[[ -8  -8 -12  -9  -7  -8 -12]
 [ 41 -37 -25  41 -21  38   4]
 [ -8  -3  -4  -8   0  -8  -6]
 [-13  31 -36 -14  -4  -7 -44]
 [-16 -16 -14 -13 -46 -18 -19]
 [ -6 -15  -2  -6  -8  -7  -1]
 [ -4 -10  -2  -4  -6  -5  -2]
 [  0   4  -5  -2   9   1  -5]]
->
[[ 41 -37 -25  41 -21  38   4]
 [-16 -16 -14 -13 -46 -18 -19]
 [ -6 -15  -2  -6  -8  -7  -1]
 [ -4 -10  -2  -4  -6  -5  -2]
 [ -8  -8 -12  -9  -7  -8 -12]
 [ -8  -3  -4  -8   0  -8  -6]
 [  0   4  -5  -2   9   1  -5]
 [-13  31 -36 -14  -4  -7 -44]]

[[  9  31  -2   0  18 -18  21]
 [  5 -10  -5 -22   3  -7 -32]
 [ 16  11   3 -32 -16 -20 -13]
 [-41   8   8  33  12  35  -7]
 [  9  30 -34 -34   1  -3  26]
 [ 32   7   7  21  45 -42 -34]
 [-23  -7 -27  16   5   4 -20]]
->
[[  5 -10  -5 -22   3  -7 -32]
 [-23  -7 -27  16   5   4 -20]
 [ 32   7   7  21  45 -42 -34]
 [-41   8   8  33  12  35  -7]
 [ 16  11   3 -32 -16 -20 -13]
 [  9  30 -34 -34   1  -3  26]
 [  9  31  -2   0  18 -18  21]]

[[-24  14   5  -5 -10   4   5  18 -16   9 -24  -6 -26   9 -17]
 [ -2  21 -35 -31  31   4  30   3  10  21 -11  37  13  28 -32]
 [ 11 -25  -8  11 -18  -8 -19 -23 -12 -19  12 -19  -1 -23   7]
 [ -2  -5  -2  -5  -2  -6  -5  -5   0  -6  -3  -4  -2  -5   1]]
->
[[ 11 -25  -8  11 -18  -8 -19 -23 -12 -19  12 -19  -1 -23   7]
 [ -2  -5  -2  -5  -2  -6  -5  -5   0  -6  -3  -4  -2  -5   1]
 [-24  14   5  -5 -10   4   5  18 -16   9 -24  -6 -26   9 -17]
 [ -2  21 -35 -31  31   4  30   3  10  21 -11  37  13  28 -32]]

[[ -9  -7  17  -7 -19]
 [ -9 -12  24  30  15]
 [ 24  12   8  10   1]
 [ 13  13 -11 -35 -26]
 [-27 -21  32  30  13]
 [ 19   7   6  20  12]
 [-28 -19  28  28  10]
 [-18  -6  -6  21  24]
 [-22 -11   1  23  20]
 [  2  -2   7  33  28]]
->
[[-27 -21  32  30  13]
 [-28 -19  28  28  10]
 [ -9 -12  24  30  15]
 [-22 -11   1  23  20]
 [ -9  -7  17  -7 -19]
 [-18  -6  -6  21  24]
 [  2  -2   7  33  28]
 [ 19   7   6  20  12]
 [ 24  12   8  10   1]
 [ 13  13 -11 -35 -26]]

[[  5   3  25   3 -14  -6  -1  10]
 [-13  29  12  10 -12 -16  10  26]
 [ 11  11   8  12  -4  -5   5   6]
 [  7 -31 -40 -32   6 -10 -19 -13]
 [ -4  46  11  24  -8 -17  19  21]
 [  2 -23  -2 -12  11   6   9 -42]
 [ -3  -1  -4  -6  13  -5  13 -20]]
->
[[  7 -31 -40 -32   6 -10 -19 -13]
 [  2 -23  -2 -12  11   6   9 -42]
 [ -3  -1  -4  -6  13  -5  13 -20]
 [  5   3  25   3 -14  -6  -1  10]
 [ 11  11   8  12  -4  -5   5   6]
 [-13  29  12  10 -12 -16  10  26]
 [ -4  46  11  24  -8 -17  19  21]]

[[  1  23 -14  -4  35  18   1  24   7  -3  -6  31 -15]
 [  1  14 -16  -4  33   5  -4  30   5 -11 -10  34 -19]
 [  1  11 -15  -5  34   2  -5  30   5 -13 -11  35 -19]
 [  0  20 -15  -4  35  14   0  25   6  -6  -8  31 -17]
 [  1  29 -13  -5  34  29   7  17   8   5  -2  25 -11]]
->
[[  1  11 -15  -5  34   2  -5  30   5 -13 -11  35 -19]
 [  1  14 -16  -4  33   5  -4  30   5 -11 -10  34 -19]
 [  0  20 -15  -4  35  14   0  25   6  -6  -8  31 -17]
 [  1  23 -14  -4  35  18   1  24   7  -3  -6  31 -15]
 [  1  29 -13  -5  34  29   7  17   8   5  -2  25 -11]]
---
[[ 26 -14 -33  16  15 -46 -22 -25   4  11 -30 -23]
 [ 16 -13   4  20   5 -14   0 -14  -2  -9  -4 -19]]
->
[[ 16 -13   4  20   5 -14   0 -14  -2  -9  -4 -19]
 [ 26 -14 -33  16  15 -46 -22 -25   4  11 -30 -23]]

[[ -6   0  -5  -8  -6]
 [  0   2   4   1 -24]
 [ -2  -2  11  -6  -1]
 [ 10  24   9   7 -46]
 [-11 -13   7   8  -5]
 [  3 -17   6   9  15]]
->
[[ 10  24   9   7 -46]
 [  0   2   4   1 -24]
 [ -6   0  -5  -8  -6]
 [ -2  -2  11  -6  -1]
 [-11 -13   7   8  -5]
 [  3 -17   6   9  15]]

[[ 15   9   4  21  11 -18  39 -22  -7 -20]
 [ -3   1  -1 -11  -6  -7  19  -1  -9  -3]
 [ -3   4   8  10  10   2   3  -4   6   2]
 [-16  11   0  11 -17  18   3  15  -1   4]
 [  7 -15   8  -6  -5   3   4 -13  -5   0]
 [-12  34 -17 -39   8  16   7  11  19  25]]
->
[[-12  34 -17 -39   8  16   7  11  19  25]
 [-16  11   0  11 -17  18   3  15  -1   4]
 [ 15   9   4  21  11 -18  39 -22  -7 -20]
 [ -3   4   8  10  10   2   3  -4   6   2]
 [ -3   1  -1 -11  -6  -7  19  -1  -9  -3]
 [  7 -15   8  -6  -5   3   4 -13  -5   0]]

[[ 16 -13 -27  -1   8 -24]
 [  8 -10 -26  -8  19  -5]
 [  1 -14 -30   1  11  16]
 [  2  -5 -11   3   0  -4]
 [ -5  -3 -28  -4   9 -40]
 [  3 -18 -36  16  -4  16]
 [ 15   1  14  -6   2  -8]]
->
[[ 15   1  14  -6   2  -8]
 [ -5  -3 -28  -4   9 -40]
 [  2  -5 -11   3   0  -4]
 [  8 -10 -26  -8  19  -5]
 [ 16 -13 -27  -1   8 -24]
 [  1 -14 -30   1  11  16]
 [  3 -18 -36  16  -4  16]]

[[  6   3 -32   5  18]
 [ 10   7  28 -16   0]
 [ 19 -22  -9   0  24]
 [  1 -14  30  -5  -9]
 [ -2 -35  10  10  -5]
 [ -4  20  20 -11 -12]
 [ 12 -28   3   2  12]
 [ -6  27 -19   0   1]
 [ -7  23  15  -9 -13]
 [-14   9 -27  12  -4]
 [ -6  21  18  -9 -13]]
->
[[ -6  27 -19   0   1]
 [ -7  23  15  -9 -13]
 [ -6  21  18  -9 -13]
 [ -4  20  20 -11 -12]
 [-14   9 -27  12  -4]
 [ 10   7  28 -16   0]
 [  6   3 -32   5  18]
 [  1 -14  30  -5  -9]
 [ 19 -22  -9   0  24]
 [ 12 -28   3   2  12]
 [ -2 -35  10  10  -5]]

[[  3  12  17 -10  26  12 -15  -4  -2  26   8   1  -5]
 [ 13 -18   4  14  22  -4  -9  -1  -5 -11  13 -25  10]
 [ -6  33  -1  -5 -24  13 -17   1 -15 -41  22   7 -11]
 [ -5  -9  15 -12  45  12 -11  13  -8  15 -17 -27  -7]
 [  9 -25  -9   4 -25   9   0 -26  23 -19 -14 -15   2]
 [  5  -8  -9 -16  -7   9  -6   1  10  -7  -5 -25  -2]]
->
[[ -6  33  -1  -5 -24  13 -17   1 -15 -41  22   7 -11]
 [  3  12  17 -10  26  12 -15  -4  -2  26   8   1  -5]
 [  5  -8  -9 -16  -7   9  -6   1  10  -7  -5 -25  -2]
 [ -5  -9  15 -12  45  12 -11  13  -8  15 -17 -27  -7]
 [ 13 -18   4  14  22  -4  -9  -1  -5 -11  13 -25  10]
 [  9 -25  -9   4 -25   9   0 -26  23 -19 -14 -15   2]]

[[ 40 -42 -19 -43 -23]
 [-17  35   7  38   8]]
->
[[-17  35   7  38   8]
 [ 40 -42 -19 -43 -23]]
